In the data rows, 500 means zero.
Some points, each followed by its number:
[416,695,569,410,508,638,306,628,460,542,599,432,356,567,285,598,701,454,436] 0
[426,377,562,514,402,482,441,667,421,575,695,552,292,498,482,538,495,663,279] 1
[417,307,366,616,296,804,350,530,598,452,666,607,192,534,577,650,394,657,408] 2
[557,789,630,614,577,465,257,767,658,743,773,575,580,445,586,688,230,316,620] 3
[219,452,755,324,183,149,646,632,149,361,550,559,471,657,370,455,822,755,324] 4
[541,340,363,462,367,447,377,670,465,546,476,659,579,322,463,584,530,389,313] 5
[551,342,289,370,338,405,705,580,566,480,513,326,646,577,674,300,604,554,656] 6
[310,442,531,146,413,531,501,678,406,578,354,339,703,679,435,533,837,642,474] 7
[465,543,727,610,518,601,517,636,329,502,325,441,615,669,384,471,872,599,407] 8
[552,459,490,634,506,643,148,536,485,747,702,604,366,372,409,657,213,381,374] 9
[597,568,510,644,487,562,392,621,530,483,521,496,486,515,529,562,533,405,561] 10
[545,505,543,793,512,771,436,406,594,624,478,522,487,738,387,489,607,719,519] 11
[486,307,418,617,539,713,550,455,677,581,495,331,517,588,488,394,449,576,183] 12
[514,483,768,111,557,287,521,418,685,512,720,486,388,539,546,802,387,462,719] 13
[424,583,523,384,522,452,448,457,278,428,457,648,683,619,367,679,596,325,420] 14
[621,416,473,639,644,686,282,857,735,946,694,574,452,474,600,578,246,471,294] 15
[480,713,619,612,527,548,643,632,477,562,401,386,540,701,516,202,710,774,554] 16
[511,545,644,419,606,354,349,719,776,544,434,619,658,468,585,676,421,530,373] 17
[450,333,416,436,539,488,501,745,615,794,505,553,634,505,559,413,481,532,139] 18
[410,558,494,774,271,680,711,572,400,690,591,675,724,523,626,166,635,508,503] 19
[258,494,539,409,473,483,431,424,291,755,588,615,687,483,349,585,437,441,398] 20
[660,515,536,854,514,629,478,474,512,600,364,686,526,586,404,579,482,640,514] 21
[361,471,481,618,166,569,453,297,509,452,720,675,524,724,595,372,544,703,578] 22
[682,464,163,668,581,619,586,280,283,244,79,128,435,467,378,221,717,605,569] 23
[625,452,613,404,558,329,683,357,254,482,618,253,512,441,241,254,674,559,506] 24
[573,280,265,589,501,368,600,682,404,469,344,373,436,382,485,406,501,654,384] 25
[487,429,406,728,435,699,496,533,249,577,448,462,384,561,306,542,516,677,367] 26
[624,568,396,293,694,512,544,213,482,146,359,73,247,314,356,622,452,262,752] 27
[350,321,512,267,507,403,551,366,344,357,612,397,394,483,432,560,413,391,461] 28
[431,257,632,448,620,318,355,647,728,810,777,768,515,447,564,828,17,417,311] 29
[417,488,447,403,471,450,523,396,419,445,523,547,567,460,500,459,566,436,398] 30
[500,449,624,245,610,282,315,439,682,313,552,428,176,273,542,685,276,543,513] 31
[572,301,270,773,391,773,610,742,326,695,276,596,694,607,419,438,824,657,236] 32
[583,452,469,684,691,834,345,931,744,992,566,517,523,507,596,498,352,466,231] 33
[171,404,230,455,266,650,498,567,374,644,360,567,526,558,472,664,602,534,232] 34
[630,516,594,314,329,312,836,662,488,366,398,261,447,588,636,302,826,695,783] 35
[822,444,540,249,762,702,685,519,793,714,236,246,613,586,570,337,658,443,584] 36
[483,526,619,416,514,472,484,557,483,602,528,834,587,434,547,613,542,410,413] 37
[636,424,625,341,558,297,715,346,287,446,669,223,502,463,284,271,602,523,526] 38
[481,269,288,644,163,544,564,471,445,500,659,684,443,545,635,480,601,652,607] 39
[385,334,617,602,481,329,587,360,450,462,646,728,443,543,386,773,372,617,633] 40
[595,484,242,653,256,469,586,563,418,364,639,489,421,454,509,476,430,505,656] 41
[592,514,517,514,437,460,432,491,293,476,452,756,487,358,363,590,375,346,462] 42
[338,410,476,190,219,358,627,192,189,312,567,468,644,468,528,420,561,364,741] 43
[527,513,420,495,634,247,480,216,478,244,423,642,583,270,421,644,349,211,616] 44
[437,130,439,689,339,211,786,488,396,767,669,695,823,572,618,241,443,697,312] 45
[451,678,861,572,690,813,309,567,536,626,404,590,431,605,422,696,442,533,480] 46
[524,502,528,560,491,551,608,323,592,307,556,417,408,661,399,557,807,443,713] 47
[448,418,173,562,163,545,709,330,313,422,480,443,643,522,583,223,742,492,733] 48
[610,494,473,708,597,726,607,293,578,548,503,491,549,550,575,266,436,446,526] 49
[792,657,345,340,857,336,413,232,459,93,105,211,251,260,255,564,594,327,708] 50
[537,650,751,483,766,435,457,553,520,601,422,522,678,475,426,661,509,364,551] 51
[352,318,614,176,503,427,637,492,504,408,416,401,335,497,606,661,424,770,411] 52
[355,565,788,264,638,477,304,290,687,593,664,565,316,361,569,599,96,422,558] 53
[541,495,483,537,358,594,664,565,382,430,371,633,539,574,480,507,786,538,425] 54
[402,339,462,173,433,352,609,345,144,366,577,448,342,362,594,399,490,338,510] 55
[454,462,554,336,599,440,488,363,467,392,526,511,359,422,470,598,360,387,472] 56
[477,322,504,595,444,818,541,363,448,571,438,734,546,560,559,711,662,495,618] 57
[746,673,562,678,670,674,360,778,905,850,369,627,669,472,666,401,517,493,473] 58
[221,480,468,573,511,634,226,316,419,637,606,813,622,418,332,692,203,419,163] 59
[631,409,487,314,575,498,605,530,557,645,290,433,768,528,698,347,626,593,530] 60
[651,526,519,572,622,739,438,412,716,536,373,500,619,577,554,542,597,395,578] 61
[472,543,251,327,460,591,725,411,629,414,398,320,665,544,615,224,621,552,592] 62
[574,676,513,547,658,603,599,660,542,443,320,309,388,485,546,325,488,658,592] 63
[520,342,345,786,285,807,478,421,432,628,641,474,530,527,467,343,510,417,385] 64
[384,529,493,504,404,575,418,333,404,276,334,392,478,453,493,666,502,579,585] 65
[558,629,754,298,662,219,475,565,355,460,295,566,503,359,496,464,374,405,461] 66
[422,272,436,253,385,214,545,515,298,360,551,422,446,377,567,560,484,500,337] 67
[754,569,484,387,738,249,438,647,483,406,546,451,211,334,499,451,399,394,457] 68
[678,729,562,600,679,534,273,699,851,554,449,395,481,471,529,504,356,527,383] 69
[302,496,743,184,650,689,407,287,341,488,397,494,445,516,394,607,445,399,332] 70
[801,565,302,580,725,345,447,835,637,440,531,201,361,271,558,444,394,263,473] 71
[380,464,584,372,388,468,576,383,311,309,505,629,387,585,505,351,725,564,410] 72
[390,390,338,712,294,689,448,724,445,706,586,521,691,678,538,464,714,626,262] 73
[137,498,217,355,479,625,349,525,566,684,293,585,786,442,514,723,314,266,263] 74
[438,576,384,391,483,472,482,556,610,438,387,213,545,412,513,319,551,535,504] 75
[511,840,485,289,659,541,603,524,568,246,402,282,686,503,724,422,565,254,821] 76
[442,557,758,135,719,418,628,421,477,493,272,254,487,374,178,674,472,421,482] 77
[599,462,276,477,587,409,714,369,654,326,489,313,468,494,650,341,504,517,685] 78
[324,542,691,425,499,409,275,597,345,723,810,788,246,403,476,743,99,555,347] 79
[456,409,462,595,183,625,661,359,332,439,779,387,698,639,390,186,694,735,539] 80
[545,645,344,423,528,867,418,372,451,348,146,283,624,465,504,463,689,379,504] 81
[457,359,583,625,382,623,245,295,422,431,668,725,302,496,468,757,310,470,538] 82
[164,547,601,402,390,517,362,544,230,736,858,729,594,535,387,625,321,408,261] 83
[719,386,570,799,540,829,431,613,803,509,339,643,358,625,545,624,743,716,512] 84
[447,451,659,566,562,400,358,268,569,345,678,804,242,369,485,882,184,310,572] 85
[629,545,684,380,731,262,686,359,462,236,150,466,641,462,465,526,665,378,697] 86
[763,723,711,729,578,667,430,777,574,559,528,251,553,615,306,160,599,743,465] 87
[510,485,383,401,416,188,544,841,432,463,706,296,375,312,493,569,482,421,485] 88
[460,410,432,650,180,699,669,408,289,509,731,376,708,688,323,183,738,686,469] 89
[664,514,291,573,594,602,367,475,733,511,671,510,306,343,618,583,185,337,628] 90
[665,286,485,569,602,616,528,504,482,573,382,802,493,511,481,682,523,519,354] 91
[613,421,607,633,479,835,363,309,381,457,695,521,542,532,357,551,507,420,497] 92
[550,389,192,728,311,595,654,395,525,492,712,408,386,436,636,228,392,459,567] 93
[501,523,611,290,564,260,464,514,652,373,623,440,386,359,618,539,439,370,654] 94
[639,606,515,785,569,614,302,311,481,413,630,874,442,434,620,617,403,188,721] 95
[526,433,408,728,422,671,543,541,390,533,352,470,404,511,399,544,459,652,395] 96
[614,586,396,746,510,725,552,683,665,597,469,180,405,457,490,184,449,552,362] 97
[307,712,606,624,310,696,430,703,370,834,712,742,739,660,505,453,507,582,377] 98
[331,498,627,311,365,541,375,469,326,540,536,730,521,551,472,763,691,519,506] 99
[492,493,440,300,376,288,551,738,542,552,730,525,544,474,554,604,577,324,378] 100
[571,447,594,563,553,592,554,372,587,327,568,453,287,623,427,561,712,486,626] 101
[449,361,666,150,561,542,418,251,460,503,296,800,490,571,461,730,669,557,438] 102
[499,606,564,853,459,747,507,606,531,689,447,714,625,765,423,363,595,739,429] 103
[352,691,607,478,438,650,671,676,449,526,508,427,544,640,509,506,661,564,592] 104
[491,523,403,495,760,750,314,151,601,507,349,476,487,335,304,629,225,245,387] 105
[289,448,675,405,542,553,474,200,571,498,606,394,237,559,285,648,428,646,478] 106
[414,762,771,252,636,397,290,357,672,576,634,543,364,361,511,586,118,399,625] 107
[481,606,447,492,605,797,352,586,566,468,430,294,482,571,411,367,518,401,234] 108
[478,778,534,407,567,443,428,298,456,247,463,218,429,502,307,414,505,442,553] 109
[340,443,533,238,344,597,596,298,261,505,399,602,579,498,573,384,650,513,475] 110
[444,414,489,259,557,184,565,502,609,399,482,353,590,486,407,541,491,564,409] 111
[454,607,559,323,519,412,373,441,355,385,445,671,669,579,395,722,637,295,534] 112
[494,362,504,412,524,446,505,276,404,391,282,569,508,447,589,512,383,581,557] 113
[601,472,649,442,400,455,659,730,615,447,463,491,488,639,704,522,741,600,705] 114
[469,515,643,448,441,401,555,508,647,637,560,525,551,636,346,522,636,720,514] 115
[635,544,538,505,701,760,427,60,554,201,260,237,212,499,383,552,457,508,745] 116
[407,397,586,358,532,557,572,321,369,517,347,749,369,410,721,605,389,563,589] 117
[346,565,404,455,422,249,533,516,454,529,653,638,317,359,663,455,265,354,492] 118
[545,529,444,190,742,363,416,329,520,317,181,257,537,403,352,487,605,388,552] 119
[458,466,552,660,460,509,470,561,681,631,470,542,517,601,470,423,642,787,506] 120
[373,346,548,393,593,535,476,274,629,406,448,330,303,471,367,552,493,547,599] 121
[745,640,527,529,888,446,629,390,615,342,322,320,350,513,655,237,494,582,786] 122
[382,469,402,335,448,586,647,133,209,254,273,301,456,482,306,403,672,450,585] 123
[414,675,535,827,283,514,515,369,367,485,770,661,481,475,464,253,319,451,516] 124
[488,351,702,214,538,302,583,570,646,579,515,376,363,515,668,421,517,743,566] 125
[441,463,747,533,700,539,448,382,405,595,342,595,517,600,397,581,463,623,389] 126
[535,508,204,467,296,439,603,266,343,198,452,221,339,442,430,210,624,552,660] 127
[529,260,306,505,527,242,656,373,488,446,208,646,570,474,514,603,440,537,523] 128
[502,297,346,361,433,288,555,569,443,411,469,459,618,368,618,576,504,462,414] 129
[604,438,146,563,302,543,760,346,532,540,434,502,834,544,623,26,635,494,363] 130
[467,589,588,756,516,760,322,325,547,543,673,622,262,549,251,608,501,455,391] 131
[901,664,279,824,496,502,384,640,745,351,561,321,340,370,616,454,341,397,795] 132
[470,499,557,542,448,658,544,482,319,564,528,674,478,573,400,646,523,452,447] 133
[194,626,484,192,378,435,462,518,526,512,532,315,582,460,476,259,533,553,362] 134
[279,541,485,151,365,543,451,645,396,585,397,229,775,681,406,522,827,578,597] 135
[688,214,317,465,660,50,940,450,423,211,271,222,444,503,608,233,756,788,550] 136
[520,621,434,755,537,549,416,331,405,426,814,578,388,300,554,453,176,97,531] 137
[392,658,430,281,560,551,675,534,469,326,358,172,671,539,596,364,591,382,648] 138
[195,278,411,318,362,472,449,471,504,480,473,826,374,482,689,870,421,385,433] 139
[569,433,436,432,500,211,524,846,474,541,701,315,263,371,475,573,431,403,510] 140
[265,517,605,279,349,578,382,510,301,500,489,671,510,597,472,732,710,516,502] 141
[284,472,570,504,597,360,287,283,480,595,833,446,515,446,494,507,214,461,551] 142
New points follow, each followed by the number of its nearest point above.
[352,407,486,155,367,306,690,265,218,299,484,404,591,418,588,473,537,406,741] 43
[364,427,529,501,471,772,585,479,307,621,534,602,566,645,427,576,614,442,463] 133
[466,489,458,549,449,511,500,435,505,542,551,585,684,621,540,530,563,420,456] 30
[319,414,436,535,434,468,384,349,358,455,630,592,520,390,428,635,534,378,406] 30
[551,848,601,617,548,430,225,832,698,741,838,586,603,435,585,719,183,361,579] 3
[470,461,529,391,522,300,476,520,566,390,693,441,349,398,594,563,353,441,609] 94
[498,501,658,414,591,380,347,511,351,655,805,741,241,294,467,663,160,376,333] 79
[739,395,423,284,705,562,704,509,720,687,224,215,683,562,562,329,728,502,532] 36
[512,369,600,614,434,577,232,298,474,416,637,742,332,469,500,740,313,430,575] 82
[726,507,459,523,652,365,455,636,500,468,539,471,300,364,545,439,414,399,464] 68
[345,491,568,567,375,376,444,725,539,790,782,639,736,609,620,467,473,534,389] 98
[748,535,272,662,485,804,315,420,436,358,242,285,362,402,382,446,672,399,546] 81
[407,487,516,356,467,304,450,530,558,408,691,402,444,408,593,567,470,392,573] 94
[378,177,463,643,312,253,840,517,442,774,618,648,743,549,591,211,438,750,366] 45
[536,523,466,619,265,536,626,626,351,455,473,589,570,644,456,512,840,637,488] 54
[385,647,639,469,503,853,266,611,589,565,507,426,345,665,256,708,767,573,433] 0
[563,107,436,790,444,368,605,772,456,842,457,945,830,541,594,582,535,817,261] 45
[528,372,104,634,250,560,797,342,524,546,468,472,769,519,615,25,615,525,403] 130
[431,359,483,441,510,421,569,269,469,443,386,472,508,475,452,612,435,583,531] 113
[754,664,700,683,454,274,617,793,420,668,758,615,918,584,558,149,541,489,614] 19
[677,507,192,565,569,731,579,373,342,269,124,117,428,489,374,223,659,545,590] 23
[622,508,641,398,377,512,612,693,593,453,447,428,557,657,646,432,812,669,705] 114
[660,680,305,462,696,585,296,362,567,234,314,232,47,358,476,561,444,220,693] 27
[314,539,402,551,396,271,535,544,468,541,673,637,337,414,682,413,280,380,487] 118
[656,318,431,931,526,509,694,384,621,634,379,817,874,533,660,466,477,599,670] 21
[423,485,765,527,671,552,420,399,453,586,405,634,556,629,376,574,425,651,428] 126
[445,578,638,445,565,395,302,579,455,464,598,560,302,557,304,724,553,515,488] 0
[313,427,500,450,459,394,476,408,396,408,459,434,528,523,364,410,428,648,294] 30
[537,353,344,792,330,826,456,407,416,604,717,384,499,464,434,335,481,347,391] 64
[439,261,285,787,376,999,563,509,353,781,289,527,682,725,538,436,812,692,335] 32
[513,544,519,301,643,248,452,599,804,446,342,510,707,345,578,634,432,406,475] 17
[268,459,467,446,497,575,445,465,339,682,598,660,673,486,386,570,382,476,314] 20
[493,718,199,444,649,607,382,462,607,299,75,481,591,348,591,602,537,154,592] 81
[468,557,642,625,386,571,527,685,295,546,436,431,568,633,519,483,846,552,377] 8
[231,649,719,699,355,782,252,550,495,835,661,724,563,663,428,615,325,772,400] 98
[330,224,591,532,488,288,550,338,558,626,715,671,746,651,404,712,406,542,544] 40
[558,860,717,547,638,129,600,551,540,328,644,368,532,504,539,390,290,460,712] 94
[385,492,503,487,470,495,403,453,472,560,588,575,674,564,539,535,630,447,479] 30
[492,346,328,465,542,686,382,234,706,599,623,480,494,495,532,583,276,452,488] 90
[516,581,375,372,595,349,513,482,547,393,374,146,511,371,522,240,483,439,564] 75
[465,80,469,595,450,339,626,583,376,800,621,797,621,546,688,501,495,603,424] 45
[400,193,488,660,310,272,811,467,394,803,666,619,789,620,579,252,477,793,317] 45
[329,599,302,640,72,581,514,515,296,361,631,411,355,498,479,304,504,629,650] 41
[654,729,436,611,678,615,482,70,467,204,223,318,468,483,388,437,526,400,911] 116
[668,391,284,395,735,343,591,317,333,369,531,162,253,310,312,477,498,229,576] 27
[402,835,867,502,519,712,299,681,395,574,508,668,389,588,389,552,410,530,389] 46
[762,613,710,670,609,539,481,636,598,489,544,319,483,508,345,392,497,703,484] 87
[419,366,534,523,455,716,560,463,300,530,481,693,461,587,389,672,564,526,400] 133
[422,279,287,570,271,431,477,505,579,510,793,654,578,553,626,611,550,489,466] 39
[384,757,650,319,631,374,274,609,601,593,622,554,474,304,546,483,143,380,498] 107
[680,412,335,653,329,446,530,565,531,430,673,598,237,449,576,616,354,558,530] 41
[531,629,586,442,439,566,627,679,536,657,321,388,708,664,606,228,671,690,607] 16
[447,429,773,570,372,590,542,600,363,689,952,460,493,636,382,388,516,658,386] 1
[518,339,616,251,652,526,426,227,440,493,260,810,572,510,445,699,740,559,483] 102
[739,603,472,555,710,613,410,706,853,696,352,524,647,432,601,402,504,448,475] 58
[608,381,195,697,292,469,744,486,585,493,610,459,561,436,700,114,531,574,500] 93
[313,402,575,600,396,326,479,701,554,809,788,656,737,573,639,480,477,573,222] 18
[560,603,465,805,609,580,501,196,473,374,659,720,360,380,565,495,175,226,519] 137
[562,510,597,299,570,253,396,672,803,544,490,645,743,476,564,649,397,462,367] 17
[740,559,335,327,780,480,402,298,418,167,107,150,330,330,313,507,686,413,633] 50
[374,475,329,273,730,427,382,119,605,156,251,602,521,380,572,898,318,70,632] 44
[491,574,618,310,448,250,763,582,502,165,567,335,324,612,632,426,676,541,669] 35
[441,584,561,448,560,707,368,531,614,524,338,489,514,558,414,377,522,606,216] 108
[574,720,406,627,497,651,413,620,362,232,448,388,372,398,459,566,576,321,687] 10
[549,421,630,498,482,487,547,404,614,336,586,541,377,652,502,531,687,535,600] 101
[551,334,555,584,652,500,506,172,454,394,255,635,474,522,480,448,397,678,575] 113
[533,668,260,503,473,494,794,430,604,383,319,251,590,550,658,200,673,645,680] 62
[435,452,552,250,361,304,783,517,386,320,451,345,555,589,574,396,725,561,699] 35
[607,383,652,709,465,349,633,371,482,520,702,709,304,457,613,468,225,543,646] 40
[630,565,670,716,946,531,252,188,533,436,357,681,439,377,350,819,314,292,474] 105
[319,485,735,421,721,509,452,35,545,302,745,705,245,522,386,822,253,314,430] 85
[547,593,228,510,438,589,757,370,661,389,324,279,615,558,614,191,696,593,691] 62
[628,701,710,345,409,426,606,815,633,406,496,459,483,560,737,371,738,519,742] 114
[485,458,528,286,707,640,451,457,576,501,505,490,224,444,590,675,445,298,353] 56
[601,773,621,782,498,351,505,541,574,550,822,503,578,532,620,270,303,405,603] 124
[574,667,466,867,578,566,464,225,481,440,774,712,331,407,493,448,232,148,592] 137
[626,408,259,535,526,420,702,431,700,358,514,410,578,527,694,407,530,521,615] 78
[569,673,501,407,599,476,421,536,739,413,364,308,522,397,572,355,475,466,671] 75
[419,372,332,556,297,542,511,402,356,436,838,735,397,531,581,575,443,432,431] 39
[567,750,697,426,554,590,223,587,600,308,431,553,371,527,519,677,523,433,674] 10
[588,570,410,622,567,723,184,539,491,768,498,637,680,379,396,521,341,279,363] 9
[458,686,516,860,343,483,504,407,359,508,741,651,425,434,490,305,312,434,501] 124
[622,477,509,708,697,309,433,395,654,495,577,387,601,581,390,554,420,436,610] 10
[420,217,214,362,234,675,645,807,570,652,467,436,661,653,649,404,677,702,307] 73
[227,439,323,352,496,497,366,435,613,680,290,585,625,440,527,730,283,452,376] 74
[266,435,211,608,479,388,333,581,536,768,513,772,699,446,657,683,243,337,388] 74
[490,662,509,871,343,484,447,499,436,492,776,676,427,372,478,311,322,489,470] 124
[328,675,573,590,295,638,367,605,442,836,583,703,743,641,376,523,453,518,304] 98
[711,375,336,316,527,424,714,423,715,427,436,267,467,478,692,344,514,486,799] 78
[492,522,734,474,619,355,530,806,426,763,491,514,587,522,511,346,569,516,353] 18
[532,375,237,761,295,746,633,823,361,761,326,573,656,542,373,459,783,725,273] 32
[417,508,510,595,448,556,504,584,355,538,692,634,516,582,384,575,560,381,460] 133
[631,538,659,429,409,355,670,720,582,366,524,441,502,605,753,498,785,620,763] 114
[861,738,558,711,503,517,555,705,600,547,540,357,753,549,328,250,763,603,682] 87
[388,429,652,458,458,459,387,486,351,673,835,710,261,427,478,654,178,473,364] 79
[516,380,512,336,614,191,505,482,653,413,516,408,575,415,461,593,410,489,399] 111
[619,431,493,334,360,337,794,659,581,372,317,185,484,564,678,332,802,714,763] 35
[451,688,560,193,475,270,870,628,448,175,230,343,494,468,562,257,747,568,649] 35
[480,364,530,446,524,387,479,459,472,443,615,502,351,468,486,662,388,506,472] 56
[438,437,324,437,408,466,702,436,580,299,620,239,326,542,628,443,458,541,690] 78
[615,837,597,650,606,525,247,818,693,786,844,594,662,458,641,689,238,236,545] 3
[626,354,508,626,661,548,491,164,455,403,171,640,499,501,472,454,433,656,542] 113
[426,177,485,645,361,242,791,506,450,737,603,650,705,518,539,285,401,781,284] 45
[439,396,594,378,553,558,474,543,722,684,488,546,542,487,510,605,351,528,379] 17
[420,571,515,494,582,426,338,520,641,619,532,449,726,504,436,620,184,462,380] 17
[449,388,251,522,479,469,580,477,562,587,443,501,305,352,716,449,280,361,424] 118
[498,513,484,652,272,608,636,561,315,424,469,546,581,645,444,463,820,580,542] 54
[618,439,456,557,531,338,451,579,531,472,545,513,458,499,587,579,451,510,569] 10
[577,818,403,533,544,441,457,644,628,437,356,64,641,420,396,237,491,450,540] 75
[759,439,336,659,316,502,504,676,588,433,705,620,217,408,612,587,370,608,637] 41
[502,452,470,576,329,686,630,610,378,425,474,660,555,617,414,481,812,557,379] 54
[420,464,430,385,488,527,677,152,233,230,258,307,530,480,216,399,742,545,576] 123
[466,382,592,234,255,177,786,739,342,391,551,263,297,583,561,281,778,740,563] 35
[713,633,587,526,852,441,637,359,636,393,314,378,425,569,599,301,476,567,726] 122
[604,615,273,534,465,612,684,396,710,448,247,303,640,550,617,243,715,679,715] 62
[547,561,483,258,517,351,523,738,587,541,675,408,456,397,532,577,560,314,415] 100
[398,471,647,294,541,239,403,487,660,395,563,433,272,354,566,618,265,617,504] 31
[628,742,563,585,636,520,298,709,823,556,497,362,458,535,552,535,359,511,411] 69
[369,427,550,400,407,655,476,589,480,633,426,550,396,516,425,504,566,698,241] 1
[763,559,676,640,589,535,741,297,539,270,440,481,704,615,422,349,768,511,764] 47
[579,534,459,757,518,663,619,273,579,563,524,487,561,577,546,258,398,463,533] 49
[733,464,395,768,476,726,464,429,578,657,467,525,481,367,533,236,479,365,498] 49
[115,467,384,449,298,646,331,476,451,527,475,665,440,636,560,603,499,459,281] 34
[526,422,603,454,248,381,719,374,264,349,527,513,216,536,526,349,790,664,733] 72
[436,291,497,465,357,520,624,612,441,721,392,848,716,505,643,464,528,570,440] 37
[664,535,536,491,695,403,422,600,530,462,597,447,213,348,554,484,314,380,474] 68
[570,592,442,362,581,382,398,520,665,363,362,289,484,345,572,252,438,436,549] 75
[286,628,285,651,489,424,227,682,504,753,496,790,824,469,615,608,253,292,293] 74
[542,543,808,505,451,445,500,459,478,478,848,379,478,627,311,463,321,739,460] 115
[523,526,682,596,368,503,463,660,388,525,879,298,369,582,448,288,591,730,477] 1
[419,218,564,430,623,326,402,595,603,792,692,703,574,450,565,715,87,493,313] 29
[168,517,481,368,398,508,445,414,279,732,692,513,789,496,323,493,398,417,368] 20
[412,601,531,563,465,646,404,585,535,525,604,564,467,489,496,670,429,452,510] 10
[238,503,568,242,393,408,523,507,595,474,469,315,481,472,492,332,562,639,368] 134
[705,436,502,510,674,403,458,596,504,459,508,508,318,407,603,468,421,414,453] 68
[560,459,636,463,509,378,613,512,689,662,519,597,401,562,406,535,472,679,494] 115
[475,532,530,621,308,642,666,508,332,491,523,548,625,683,448,483,868,558,556] 54
[405,495,444,237,590,425,480,366,583,440,409,250,513,392,491,347,498,438,418] 75
[473,351,419,548,279,389,342,517,371,468,670,393,331,385,361,612,332,525,377] 1
[482,347,638,197,521,550,399,284,517,473,349,723,436,537,440,715,664,513,479] 102
[427,504,520,479,406,579,406,356,385,299,406,449,405,501,536,667,466,601,581] 65
[604,247,325,412,550,50,890,437,486,225,320,225,468,536,534,279,775,739,613] 136
[542,492,209,533,388,432,619,231,324,214,440,254,305,403,454,215,597,600,650] 127
[327,303,229,427,317,312,778,393,454,307,627,340,585,581,611,428,512,614,569] 6
[466,750,542,270,577,246,757,388,587,372,457,238,560,567,558,346,594,438,669] 138
[383,543,541,342,379,420,551,320,264,373,611,573,585,482,647,488,534,295,779] 43
[245,484,850,392,339,279,617,687,161,478,516,532,503,699,367,501,899,747,281] 4
[466,521,723,398,681,544,413,249,651,388,535,629,514,475,502,723,365,370,704] 56
[549,397,319,507,491,342,778,408,633,315,500,367,509,517,698,305,514,586,657] 78
[667,610,334,857,573,737,366,400,445,415,473,654,472,401,537,524,550,202,667] 95
[456,564,273,372,436,484,737,385,636,309,373,344,683,539,612,355,649,501,691] 62
[426,693,658,403,727,757,371,589,408,519,362,456,674,413,462,648,418,144,429] 51
[567,442,496,642,398,534,533,608,527,292,360,605,398,534,588,516,658,651,537] 54
[471,387,400,395,466,474,523,498,357,478,525,319,404,461,446,379,583,513,333] 30
[503,502,919,453,772,566,388,338,448,548,397,550,222,541,334,659,363,642,390] 126
[377,615,713,275,621,570,590,391,562,479,280,572,596,602,530,498,537,686,418] 126
[597,512,476,643,483,552,191,570,473,706,677,595,461,333,433,575,195,367,388] 9
[686,437,318,280,605,578,515,0,620,0,441,81,69,332,463,634,375,374,820] 27
[522,588,520,433,533,384,517,406,396,383,603,473,400,460,467,506,446,361,586] 56
[768,398,399,761,499,712,508,491,620,708,423,570,528,371,637,327,462,325,453] 49
[601,653,519,615,477,516,435,636,566,494,494,542,568,511,569,524,492,426,624] 10
[691,623,507,445,800,379,610,397,595,321,282,377,408,467,601,298,463,583,676] 122
[443,318,205,502,474,330,565,469,490,501,208,615,633,458,513,656,510,470,438] 128
[492,750,449,473,622,423,397,646,592,464,512,230,555,422,455,327,436,404,397] 75
[597,532,552,806,524,647,491,567,384,603,448,637,482,520,422,501,406,658,556] 21
[399,530,249,399,252,682,494,492,625,422,618,272,447,521,519,419,534,454,475] 75
[440,586,286,414,225,716,470,538,558,383,635,263,443,512,530,365,534,514,484] 75
[543,717,466,395,604,441,428,486,711,424,378,341,565,425,602,397,448,400,599] 75
[482,525,426,756,362,629,650,567,362,666,641,653,726,580,602,163,620,420,382] 19
[613,214,365,513,588,85,876,463,444,236,322,279,465,546,578,277,777,763,571] 136
[427,620,537,576,494,787,464,214,360,401,434,421,509,666,444,249,572,475,597] 49
[667,381,283,292,615,531,538,0,554,1,451,129,9,307,426,557,340,346,781] 27
[441,485,588,303,345,280,807,563,348,312,475,403,588,659,606,366,705,503,776] 35
[611,389,488,335,537,467,599,493,494,606,283,409,749,580,736,407,616,615,534] 60
[535,894,409,526,532,466,474,686,573,481,344,46,669,468,359,158,552,438,558] 75
[443,787,566,427,592,443,421,251,509,239,404,265,390,491,330,539,515,345,656] 109
[195,567,431,643,490,727,170,375,383,694,681,742,652,396,297,629,239,351,157] 59
[582,750,577,717,606,458,309,249,417,395,508,810,461,411,530,652,459,228,769] 95
[532,402,585,294,499,476,528,404,413,467,392,773,378,334,665,639,423,438,585] 117
[515,0,330,753,362,297,631,774,401,812,629,907,684,596,606,593,479,787,146] 45
[573,611,424,262,770,376,758,502,606,469,328,268,641,471,550,347,604,368,553] 138
[664,538,529,461,590,616,421,613,608,520,449,418,321,508,340,514,466,551,178] 108
[770,617,587,544,776,391,690,406,651,404,299,382,515,535,683,324,476,528,718] 122
[499,523,717,581,648,559,389,514,332,622,435,550,561,572,345,569,499,574,362] 126
[517,12,446,634,380,312,603,549,455,762,615,764,672,499,700,564,489,635,451] 45
